In the data rows, the value 128 means zero.
Some points:
[169 124 136 113 126 161 106 140 128 120 175 132 116 156 117 120 131 131  97 127 133 110  83 135 125 161  73 152 128 185 130 152 117 149  93  96 131  98 144 166 108 126 119 115  83 129 129 124]
[108 167  98 123 164 124 150 169 167 130 128 166 129 142 135 108 203 111 145 123  81 150 139 139 123 144 124 115 134 133 172 132  83  97 131  83 110 156 122 127 105 120 130 138 113 136 117 130]
[ 75 177 171 158 155 121 108 126 110  61 127 110 136  96 109 121  99 127 116 137 156 141 124 146 129 121 175 123 135 144 154 139 118 126 142 104 131 125 127 119 114 159 119 111  99  92  91 120]
[141 149 119 164 132  96 149 105 161 149 156 103 153 125 100 122 114 113 119 136 153 143  83 143 110 115  97 120 144  82 121 127 137 115 121 165 101  72 117 118 136 127 137 151  58 138 128 125]
[131 125 119 119 145 155 145 132 118 126 107 108 122 129 116 184  97 141 159 107 150 153 124 122  91 129 114 111 129 110 139 114  90 186 111 106 130 150 122 117 154 102 144  97 143 141 108  86]
[132  99 151 127 134 101 121 155 129 146 155  96  89 129 116  96 159 123 157 122 184 132 168 146 105 171 130  98 123 131 141 113 153  99 152 136 164 101 113 107 128 124 139 121 139 127 112 134]
[144 151 143 126 158 159 112 126 162 156 123 174 124 114 163  90 110 138 153 116 136 123 125 110  69 136 153 108 111 124  97 163 152 143 154  89 135 121 144 133 149 146 120 121 132 127 146 150]
[135 108 127 118 166 165 148 104 132 118 135  98 139 107 111 137 139 132 114 117 139 121 176 104 115  96 116 130 151 130 101 150 138  85 127 106 119 127 104 189 135  73 121 127 149 125 109 161]
[116 115 139 109 165  96 152 117 128 163 108 102 125 149 139 125 133 194 138  95  85  68 109 160 139  94 128 114 123 151 107 142 134 131 146 146 142 133 122 117 136 180 141 162 120  91  93 127]
[128 154 107 120 121 133  78 116 119 133 110 114 126 134  97 126 157 101 126 191 137 149  95 132 171  87 106  86 126 137  94 129 147 137 146  97 107 136 149 116 114 156 157 121 181 158  92 130]
[142 161 106 147 113 115 126 135 135 124 159 150 114 115 134 114 143 143 137 117 133 138 188 139 134 126 141 137 114 143 117  94 154 165 152 161 136 137 158 191 128 107 155 133 128 110 125  71]
[148  69 158 148 147 122 122 116 136 100 101 151 128 128 114 178 116 124 118 109  79 172 155 113 105 133 123 127 153 141 127 117 138 121 142 141 109 106 180 103 117 151 143 148 136 159 139 141]
[135 150 157 120 129 151 166 128  87 127 141 126 116 123 103 151 125  98 105 139 108 104 134 114  96 139 119 147 131  90 110 148 133 104 168 126 118 183 138 104 143 141 139 126 128 125 161  89]
[131 154 141 109  59 149 120  96 121 140 125  97 146 111 155 146 115  93 198 117 133 128 146 135 144 144  95 143 162 157 108 120 113 135 132 129 136 128 134 105 130 153 112 150 116  91 108 149]
[169 134 129  74 106 125 139  96 177 117 119 103 138 104 126 133 156 119 133 129 151 123 149  87 149 119 179 122  70 145 182 142 117 146 128 109 124 112 101 105 121 150 150 132 110 143 173 133]
[117 129 122 108 127  79 129 149 127 149 144  91 150 154 142 143 122 110  59 117 131 118 141 130 151 149 164 123 163  84 111 161 124 143 113  95 126 112 189 125 147 114 137 133 138 117 141 129]
[ 97 145 125 122 136 114 119 116 147 109 185 110 133  92  93 151 128 186 162 134  99 105  73 117 127 187 138 127 137 128 137  96 149 135 135 132 134 127 131 147 124 125 112 130 177 128 151 152]
[150  86 126 151 151 158 157 142 131 146 102 109 123 132 158 165  99 121 147 149 141 121  98 129 164 135 152 120 113 117 129 111 110  97 156 127 121 139 171 149  68 101 118  90 114 119 132 105]
[156 148 131 111 138 138 138 125 131 147 148 162 112 144 132 159  76 107  69 144 150  99 147 164 125 126 139  96 147 150 138  62 153 120 105 115 130 149 132 113 127 112 129 177 126 131 138 138]
[123 119 124 112 141 147 122 172  71 120 152  91 143 179 169 113 123 137 166 174 118 136 147 133 114 100 153 149 102 125 141 112 152 146 130 136  90 120 117 139 154 148 119 145  96 166 125 158]
[153 122 131 162 121 126 141 111 112 146  88 139 143 131  99 165 151 126 133 120 147 145 141 189 101 131 141 139 113 106 125 132 116 149  84 120 144 165 104 183 122 159 118 141 139 129 147 158]
[ 97 119 145 104 139 104  95  48  82 140  99 129 127 129 142  99 151 126 136 154 113 137  92 123 128 124 119 127 161 134 205 133 129 130 146 144 161 124 137 161 140  89 116 153 125 157 146 112]
[ 61 136 180 127 102 149 111 129 147 157 132 117 118 126 140 112 128 109 126  61 125 107 139 131 170  80 112 159 117 109 138 110 147 133 117 121 119 111 101 129  95 151 115 123 141 194 138 107]
[128  95 142 154 145 126 122 131 130 152 189 161 118 153 109  85 120 144 151 122 174 143 127 108 179  88 132 127 158 139 141 149  88 146 122 146 108 174 133 121 133 134 159 128 148  86 162 135]
[113 139 123 114  79 125 140 127 155  87 120 155 137 158 133 141 144 191 128 164 153  96 154 128 124 105  90 109 140 114 153 141 133 114 127 147 134 111 142 102 122 166  40 118 174 120 134 107]
[118 142  85 186  79 109 136 105 104 182 109 126 115 106 131 101 108 169 122 141 135  98 133 133 124 137 134 189 126 152 166 142 130 106 136  99  96 126 144  92 145 105 125 114 162 162  96 138]
[138 120  91 134 105 115 151 118 112  56 126 150 133 176 122  94 114  90 185  99 107  90 126 127 155 126 137  97 117 127 122 139 152 104 117 107 148 126 123 130 151 120 145 108 109 142 142 129]
[127 134 139 153 123 170 117 156 165 148  68  91 155 149  96  83 152 122 121 128 108 110 132 121  99 130 140 115 163 144 112 122 123 150 130 174 138 148 130 130 126 102 128  86 111 119 150 140]
[ 77 124 120 144 159 100 122 147 181 111 117 144 133 109 166 155 116 114 141 198 138 100 137 114 126 125  93 184 123 138 106 127 129 125 101 146 183 124 104 117 140 136 178 129 140 141 129 132]
[194 140 138 105 117 102  68 133 130 131 168 133 122 115 140 162 117 145 109 119 102 129 127 154 136 112 112 133 122  72 140 133 124 123 130 156 153 174 119 107 115 101 127  76  94 134 111 158]
[113  96 114 111 125 162 165 138 105 144 132 161 180 114 121 140 142 137  96 102 137 153 113  82 129 119 128 123 120 122 135  99 152 120 126 122 176 138 168 114 139 137 126 108 109 125 103 154]
[142 149 138  97 120 115 139 127 116 141 118 149 121 117 135 114 112 126 126 123 129 144 133 122 124 156 149 118 150 140 119 131 124  88  70 190 101 122 114 189 129 183 156  71 141 139 102 116]
[172 140 105 147 142 106 117 162 120  91 117  96 140 131 159  89 102  75 111  90 126 140  93 115 109 109  95 163 101 126 164 114 118 128 147 147 134 117 110 132 128 144 110 152 212 101 127 138]
[144 100 120 127 115  80 106 123 112 131 112 153 115 127  92 137 101 124 105 123 114 114 150  54 103 122 130 138 137 125 101  70  97 125 146 108 120 126 110 129 122 149 113 135  83 127 121 106]
[114 125 176 108 116 133 128 131 146 105  98 163 143 143 100 113 113 132 126 127 142 128 134 139 144 177 122 133  59  87 109 141  92 139 150 139 114 116 134 157 151  86 129 177 126 128  78 146]
[126 105 103 114 138 166 129 147 106 136  79 171  85 111 118 146 136 123 131 127 116 119 131 132 136 128 136 142 152  84 138 123 142 160 129 125 110  72 138 113 113 117 146 115 123  80 136 143]
[108  85 148 158  73 119 179 131 138 106 151 135 116 110 169 122 142 118 102 164  86 143  87 147 120 113 140  94 152 153 117 138 118 167 163 109 113 128  68 134 132 111 127 112 151 119 111 128]
[ 62 128  89  80 123 120 132 125 103 130 130 125 122 120 145 119 115 118 130 103 135 163 133 159  96 113 128 118  91 169  92 143  94 112 138 149 118 123 135 105  81  93 134 122 132 120 177 135]
[107 104 100 170 141 138  85 125 134 139 140 109 119 125 142 147 131 114  95 122 121 133 140 119 149 164  80  97  85 129 133 166 169 130 101 148 106 156 118 132 156 132 100 129  88  99 144 119]
[161 118 143 137 128 114 136 160 105 122 125 118 124  39 120  93 136 147 135 151 107 143 106 131 148 123 133 121 129 131  95 137 136 120  45 117 136 119 133 102 126 105  98 181 124 119 140  86]
[149 163  91 136 146 158 123 107 132 115 128 134 121 195 140 148 169 147 122 108 133 179 116 121 163 157 181 173 138 141  79 133 123 101 140 133 141 115  68  77 142 113 119 141 131 153 136 108]
There is one direction along which these points spread out most. Take the direction at right angles to it along which they spread out most. Go by this last direction. How far along it is each point below, from 0 to 99? 50 is the average, and the first point above lies past it. One standard deviation of the points above along it is 16.
[169 124 136 113 126 161 106 140 128 120 175 132 116 156 117 120 131 131  97 127 133 110  83 135 125 161  73 152 128 185 130 152 117 149  93  96 131  98 144 166 108 126 119 115  83 129 129 124] 63
[114 125 176 108 116 133 128 131 146 105  98 163 143 143 100 113 113 132 126 127 142 128 134 139 144 177 122 133  59  87 109 141  92 139 150 139 114 116 134 157 151  86 129 177 126 128  78 146] 43
[113 139 123 114  79 125 140 127 155  87 120 155 137 158 133 141 144 191 128 164 153  96 154 128 124 105  90 109 140 114 153 141 133 114 127 147 134 111 142 102 122 166  40 118 174 120 134 107] 68
[142 161 106 147 113 115 126 135 135 124 159 150 114 115 134 114 143 143 137 117 133 138 188 139 134 126 141 137 114 143 117  94 154 165 152 161 136 137 158 191 128 107 155 133 128 110 125  71] 47
[144 151 143 126 158 159 112 126 162 156 123 174 124 114 163  90 110 138 153 116 136 123 125 110  69 136 153 108 111 124  97 163 152 143 154  89 135 121 144 133 149 146 120 121 132 127 146 150] 33
[132  99 151 127 134 101 121 155 129 146 155  96  89 129 116  96 159 123 157 122 184 132 168 146 105 171 130  98 123 131 141 113 153  99 152 136 164 101 113 107 128 124 139 121 139 127 112 134] 46
[138 120  91 134 105 115 151 118 112  56 126 150 133 176 122  94 114  90 185  99 107  90 126 127 155 126 137  97 117 127 122 139 152 104 117 107 148 126 123 130 151 120 145 108 109 142 142 129] 26
[153 122 131 162 121 126 141 111 112 146  88 139 143 131  99 165 151 126 133 120 147 145 141 189 101 131 141 139 113 106 125 132 116 149  84 120 144 165 104 183 122 159 118 141 139 129 147 158] 47
[ 75 177 171 158 155 121 108 126 110  61 127 110 136  96 109 121  99 127 116 137 156 141 124 146 129 121 175 123 135 144 154 139 118 126 142 104 131 125 127 119 114 159 119 111  99  92  91 120] 59
[ 97 145 125 122 136 114 119 116 147 109 185 110 133  92  93 151 128 186 162 134  99 105  73 117 127 187 138 127 137 128 137  96 149 135 135 132 134 127 131 147 124 125 112 130 177 128 151 152] 74
[126 105 103 114 138 166 129 147 106 136  79 171  85 111 118 146 136 123 131 127 116 119 131 132 136 128 136 142 152  84 138 123 142 160 129 125 110  72 138 113 113 117 146 115 123  80 136 143] 43
